Rotation paths and how fast each direction turns (degrees each step)
Each turn is a multiple of 5 degrees from 10 to 175, or 0.
Each row of a path follows its step; steps can be skipped.
Path 1:
step 1: [-11   9   5   1   0  -1  -5   3  -1   0 -11  -1   3  -6  -6   3  10   5
   2 -11  -6 -13   1 -10 -10  -1  -7 -10   1   0  -3  18  10   5  -4  12
   5  17 -12  -9  -2  -2   6  -6  -3  19 -11   7 -16   9   5  -5  10  -5
 -23  -1  11  -2   3   4   6   8]
step 2: [  5   4  -8   3  11  -5 -21  -4  -6  -4 -10 -11   0 -10 -10   5  12  12
   8   6   5  -1  10  -5   7   6 -11   5   8  -4   2   1  17   2 -10   7
   0   6 -18 -13   5  -1  12  11 -13   2 -10   5   2   7   3   1  -1  -2
   0  -3  -7  11   4  19   3  -6]
step 4: [ -2  20  -9   2   6  -9  15  12  10   9  -8 -11  17 -17   7  -3  10  -3
  13  -4   6 -13  -6   6   7  12  -5  -1  -2   3   6  -5   5   6  -9   5
   7   4   3  14   4  -5   5   8   3  -3  -3   3   0  10 -10   1  -1   2
  -2  -3   5 -12  12  13  13  -5]
step 5: [  8  14  -3  -1   0   6   6  -6  -7   3 -17   6   6  -6   2   3   8  11
   1  -6   8  -8   8  10  -1  12  -6  -9 -12   2   5 -10  10   2 -10  -3
  -1  -8   9   8   0  14   5   9   1  -1 -14  -7   1   1 -10  11  -3  12
 -15  -1 -26   4   1  -7  11  -7]
step 6: [  7  20  -3  -7  -6  16  10  -3  19   6   2   6   1   6  -9  -1  -6  20
  -6  -1   6  -9  -5 -11  -3  13   2  -3  -7  16   4  11   1  -5 -14  -2
   5  -1  -9  -1 -20   3   7  -1   3 -14 -11 -12  -3  -5  -3  -1   1   2
  -2  -7  -6  -2   9   0   7  -1]
step 7: [ 12  23  14  12   2   5  10  -8   7   2  -8  -9  -1   5 -14  -2  -3   5
  14  -8   7   3  -2  -1 -13  -5 -14   2   3   0  16   3  -2  -1  -6  -9
  -9   8  -5   6  -8   8   8   6 -16 -14  -5  -2  -4   5  -1   3   6   6
 -15  -1  14  -4  -1  -2  -6   5]
step 9: [  9   7  19   1  -3 -23   1   8 -12   6   2  -7   8  11 -10  13  -9   0
   1   9   6  -7  -4  -7  -3   7  -6   7  -7   4  -7  15   0  -1   4   2
   4  -8 -16   8  -5  -6  -5   4   4   6 -12 -10  -5  -7   7  -5  -1  12
 -14   0  13  -4   5   4  14  -5]
step 10: [ -2   3  20  19  11 -13   6   3  -1   7  -9  -1  -4 -11 -16  10  -3   8
  -5  -2  -6 -13  -3  -5  15   8  -6  -2   8   4   1  -4  -5  -6  -6  -4
  -9  -4   6   9  13  -8   5   5  -5   2  -5  -8  -3   2   6 -12   1  13
  -5  -6   0  11  -8  22   6  -6]
step 11: [ 14  -7   4  -1   3   9   8   9  -3  10 -10   6   5   2  -1  -2  -5  12
 -16   4  -5 -17   2   4  10  24   2  15  -8   0  -9  -5  -1   8  -3   2
  -9  -5 -13   5  12   2  -1   0  -7   6  -8  -8 -10  12  -4  -1 -10   4
 -11  -1   3   8 -11   5 -16  -1]
Speeds:
[-2  3  2  3  1 -3 -3 -3  0  2  0  1 -3  3  3  1  0 -1 -3 -4  4  4  2  1
 -1 -2  0 -3  0  0  2  0 -1  3  3 -1 -3  1  2  1  0  0  1  5 -3  2  1  0
 -2  1  1 -4 -2  2 -1 -4 -4  0  0 -4 -1 -4]
155
[-2  2  0 -4 -1 -1 -2  3  1  2 -4 -4  0 -4 -4  1 -2 -3  3 -3  1  4 -5 -1
  1  0 -1  2 -1 -1  4 -3  3  1  0 -2 -4  0  0 -1 -3 -5 -1 -1  2  1 -1  1
 -1  0  1 -1  2  0 -1 -2  3  0 -1 -2  1 -1]
135
[-1  0  2 -1  1 -2 -1  2 -7  1 -1  1  1 -2  2 -1 -3 -2  0  0  2 -3 -2  2
 -1  1  1  1 -3  1 -1 -4 -1  3 -4 -1  2 -2  3 -1  2  1 -1  0  0 -1  0 -2
 -2 -1  3 -4 -1 -1  3 -1 -1 -2  4  7 -3 -2]
55
[ 2 -1 -1 -3 -1  4 -1  2  2  2  0  0  0  5  0 -2 -2 -1 -3  2  0 -2  4 -2
  2  3  1 -1 -1 -4 -1  0  4  1  0  1 -3 -1  2 -2  1  1 -1  3  3  0  1 -2
 -1 -4  3 -3 -1 -1 -1  1  4  1  6 -3  1 -2]
130
Path 2:
step 0: [ 15   6  10 -12  -1  12 -14 -10   3   1  16  12  -2  -3  -5  15  -3   5
   4   6   4  -4  16 -11  11  -5  -1   0  -8  -1 -18   5  -5   6 -21  -1
   0   4   9  -2  -1  -1 -11 -15 -15  12  -3  -3  -6  -6   0   5  -8  -9
 -11  -7  -7   4 -11  -9  -7   5]
step 1: [ -4  -8   5  11 -12   9   1  18 -11   4  10   2  11   6  -2  15   5 -16
   1   9  -8 -11   0   2   7  -3  -2 -11   0  16 -10   3  -9  -7  -9   0
  -1  -1   2  10   2 -20  -7 -17  11  -6  -7  10   8 -10   2 -10   0   8
  12  10  15   3   0  -1   1  11]
step 3: [ 15   7   5   3   0   9  -5   0  -1 -17   0   2  14 -11   4   2   2   5
  11  -1   7  -1 -10  -1 -19   5  -4 -16  -9  -9   2   5  -3  -2  -8  -6
   2  10  10  17  -8  23  -9   1  -6 -11  -6  10  -2  -3   2 -12  14   3
  -2   5   0 -11  -6  -8 -21   1]
step 5: [  4   0   1  -6 -10   3  -8  -3  15 -18   2   3   3   7  -8  -7   8  12
   2  -7  10  -4   7  -9  -3  16   5  -7   7  -3  13  19   3   4  -8  10
   4   2  -7   0  14 -14  11 -18  -1  11  -6  -7   5  -4 -11 -14 -10  -6
 -11 -10   8 -14   2   1   2 -10]
step 7: [ -1   5   9  -9  12   5  -1  15   3  -1   4  17   1  -4  15  -6  13  -6
   9   9   2   6  -1  -3  13   0 -12 -17   5  -5 -23 -16 -10   4   8   5
  15  -1  -6 -11   4  -8  -5  11   8  11   4  -3   8 -12   2 -10  -7  -4
   5   2   0  -7  -2  -5   4 -17]
step 8: [ 19   6  14 -18  -1  12   4  10   3 -11  -2   0  19   5  -5  10  -8  -3
   2 -11   0  -1   9 -18  13   4  10  -1   5   5 -12  -1   9  -9  -9 -16
  -2   8  -3   8  -7  -6   6   7  -8  -9  -5   8  -8  -8 -15  -2   5   2
   1  -5  -4  -5  -4  13   6 -12]
step 9: [  2  -5  -9  -2 -16  15   4   7 -24 -13   9   7  -1   5   6  -9 -22 -15
   5  13   0   4   6  -9 -11 -12  10   3  10  -5  -3   7  -8   7   1  -4
   0   5   3   4   5  -1  -6   0  17  -7   1  13  15  -5  -9   2  -2   8
  -9   2 -13  -1  -3  -9   0   8]
step 10: [  4  14   3   1   8   3 -17  -6   3  -5  26  -1   4  -2  15 -17   3  -2
  13   3   2  -4   3 -10  -9  -7   0  -4   4  -1  13  -7 -10  -8  -4  -9
  -4  -8  -3   1  -7  -3 -11 -20  -2  16   5 -16   6  -3 -16  -1   8   4
  10   8   1  -4  -4  11   9  -3]
step 11: [ 15  20   7  -6   7  12 -15   9  -1   0   4  -7   6  -3 -15   0   2   1
 -14  20  11 -13   8   3  -2   8  -6  -1  -3 -11   8  10   0  15   3   1
  -2  -1   2   5  -7  -6   6  -6  -2  -6 -18  20   8   2  11  -3  12  -7
  10   2   2  -4  -9   6   5   4]
Speeds:
[ 2  2  1  2  0  0  3 -2 -5 -6  2 -1  3 -1 -3  2  0 -1 -3  1 -1  2  0 -1
  2 -3  2  1  0  0 -1  0 -1 -2 -1  1 -2 -6 -1  0 -4  0 -8  1  0  0  2 -1
  4 -2  1  1  1 -2  0 -2  0 -1  2  3  0  2]
45
[ 2  5  3  0 -1  2 -3  1  2 -3 -1 -1 -1 -3 -3  3  2  0  1 -3 -1 -4  1  2
 -1 -2  0  0 -3  2  1  2  0 -2  3 -4 -2  2 -1 -2  6  2 -4  2  0  2  0  0
 -3  1 -5  0  0  0  2 -5  1  2  0 -1 -1 -1]
140
[ 1  0  0 -1 -4 -2  1  1  0 -2 -1  2 -5  2  0  4 -2  0  1  4 -1 -1  0 -2
  3  2  0  1 -2 -1  2  1  1 -1  3  1  1 -3  2  8  0  2  0  1 -2  5 -3  5
 -3 -1  1  0  4  0  1  1 -1 -1  0  1 -1  1]
135
[ 1 -1 -2 -1 -2  0 -4 -2 -1  1 -3 -1  0  0 -5 -3  4  4  0  2 -1  1 -4 -1
 -3 -2 -4  0 -3  1  1 -1  3  0 -3  1 -4 -2  0  0  2  0 -3 -1  2 -2 -3  1
 -1 -3  1  3  1  1  2  4 -1 -5  1  0  0  0]
40
[ 0 -5  2  1  2  1 -3 -2  2 -1 -1 -1  0  0  0  0  1  0 -1  0 -3 -1 -4 -2
  8 -3 -1  0 -3  1 -6  0  1 -1  4  0  3  1 -1  2  1  1  0 -3 -2 -4 -2  2
  4  0 -1  0 -3  2  0  0 -1  3  2  0 -2 -2]
60
Path 3:
step 1: [  4  -7 -11   6   9   2  14  12 -10  -2   2 -13  14  10 -11  15   3 -14
   3  -3  10  -4   3  -7  -8  10   4  -2   1  -1 -11   1 -11  -3  -3  -5
   3 -10  -2  10   4 -22  -4   2   5  -1   2 -17   5 -15   6  -3   4  12
   7   4  -3   6 -11  -1   3  12]
step 2: [  9  -5   4  11  -7  17   6   0  -5  -5  -5  -6 -17   2   2  13  15   6
   5   5  -1   5 -12  10  -3  -7   8  -4  -4   7   4  -7  -4  -6  -2   7
   4  12  12 -10   8   3  -4   0  -7  -2  -1  10   7  -2   7  12 -24   1
  -4  -2   6   7   3  22   3  -3]
step 3: [  2   1   5  -4   7  -5   1   1  -7 -13  -1  -6   6   1   2 -14   4   7
   4 -12 -10 -14  -2  -5  -5  11 -12   9  -9  -2 -12 -17  -8  15  -4   2
   4 -11   6 -10  15   5 -18   4   0  -6   2 -17  -5  -3  10  -9   3 -12
   8   3 -12   5  -7  -1  -8  -3]
step 5: [ 17  -2   5  10 -13  -4  -8  -5  -2  -3  -5  18  16   3  17   5   5   7
  13   7 -13  -3  -1  -8  -1   5  -5  -1   7  -6  -4   0  -9 -16  -4 -10
  -7  -6  11 -13   4  -6  -6  19   0   5  -2  -2   6   3   9 -11  -3   5
  -7   1  -1   3   3  10 -11 -12]
step 6: [ -5 -12   2  14   0   7  -4  -5   9   0   2 -11  -3  -3  -5 -12   3   3
 -26   9 -12  17   1  -5  -2   5  10   5   0   1  -4  -5 -10  -2   0   1
  -2  -3   1  -8   7   5   2   0  -3   4   2 -17  -2   7  -2   9  14  -4
  12  -4 -13 -12 -16   8   8  11]
step 8: [  7   0  -7  -4   4  12  -9 -12  -4   2   3   9 -13 -14  13 -11   6  -1
  -7   5   3   7  14   4 -13  -8   0  -1   9  -7  -4 -17   0  -4  -7  -8
  -4  -9   4  -5  -5  17 -13  -9   2  -4  -6  11   1  13   2  -4  -2  10
  -8 -11 -10  -5 -14   6  -8  -2]
step 9: [-10  -3  -3   1   3   1   5  -8  11  12   5   8  10  10  -7  -5  -5   3
   7  -5  -2  10   4   0  -3   4 -12   7   2  10  12  -5  -2  -3   4  -9
  12  -9  -7   0   5  -9  -8   1   1   7  -6 -23   4   8 -21  -7  -5   0
  -2  22 -15  -3   6  -4   9   7]
step 10: [-17  -4  -3   6  -4  17 -15  -1  -1   2   0   4   0  -7   5  -6   9  -7
   5  12  11  -5   2   8  10   1  10  -8   7  -1  -9   1 -16 -11  -9   4
   1  19 -14   0 -18  -3 -11  -6 -10  14  -2   4   0  10  -1   4  -1  -6
  -8  -4  10   3   5   1 -12  -2]
step 11: [  0   4   0 -12  10   5  -7   4   0  -2   9  -3  -1 -10   9   5  -2  -1
   9   4   0  18   4   2   5  -5 -11  -4 -14   8 -15   0 -16 -12  -2 -17
  -5 -19  10   2  15   6   1  -3   9   8   3   3   2  -4  -4  -8   0  -4
  11  12  -8 -10   1 -15   5  -9]
Speeds:
[-4 -1  6  2  0 -2  3  5  2 -1  4  3  1  0 -2 -1  1  1  0  1 -2 -2  1 -2
  1  1 -2  0  1  1 -1 -4  3  1 -3  3  1  0  1  4  1 -2  0  0 -1  1 -1 -1
  0  0 -5  1  1 -2  1 -3 -3  1 -3 -2  1  3]
125
[-3 -1 -1  0 -1  3 -2 -1  3 -4  0  0 -4  2  0  1 -3  1  1  2 -4 -2  1  1
  2  1  2  3  0 -1  0  0  2 -4  2  6  2 -3 -1 -3  1 -2  0 -4  1  0 -1 -4
 -1  2  2  3  1 -5  1  2  1  3  3  3  0 -1]
100
[ 2  4 -3  1  1  0 -1 -1  1  0  2  3  3  0  0 -2 -1  2  2 -4  3 -1  0 -2
 -2  1 -3  1  6 -4  3 -2  2 -1  0  1 -2 -5 -1  2 -1 -4  5 -3 -1 -1  1  0
 -1  3  1  0 -2  1 -2  0 -1 -2  1  2 -2  2]
85
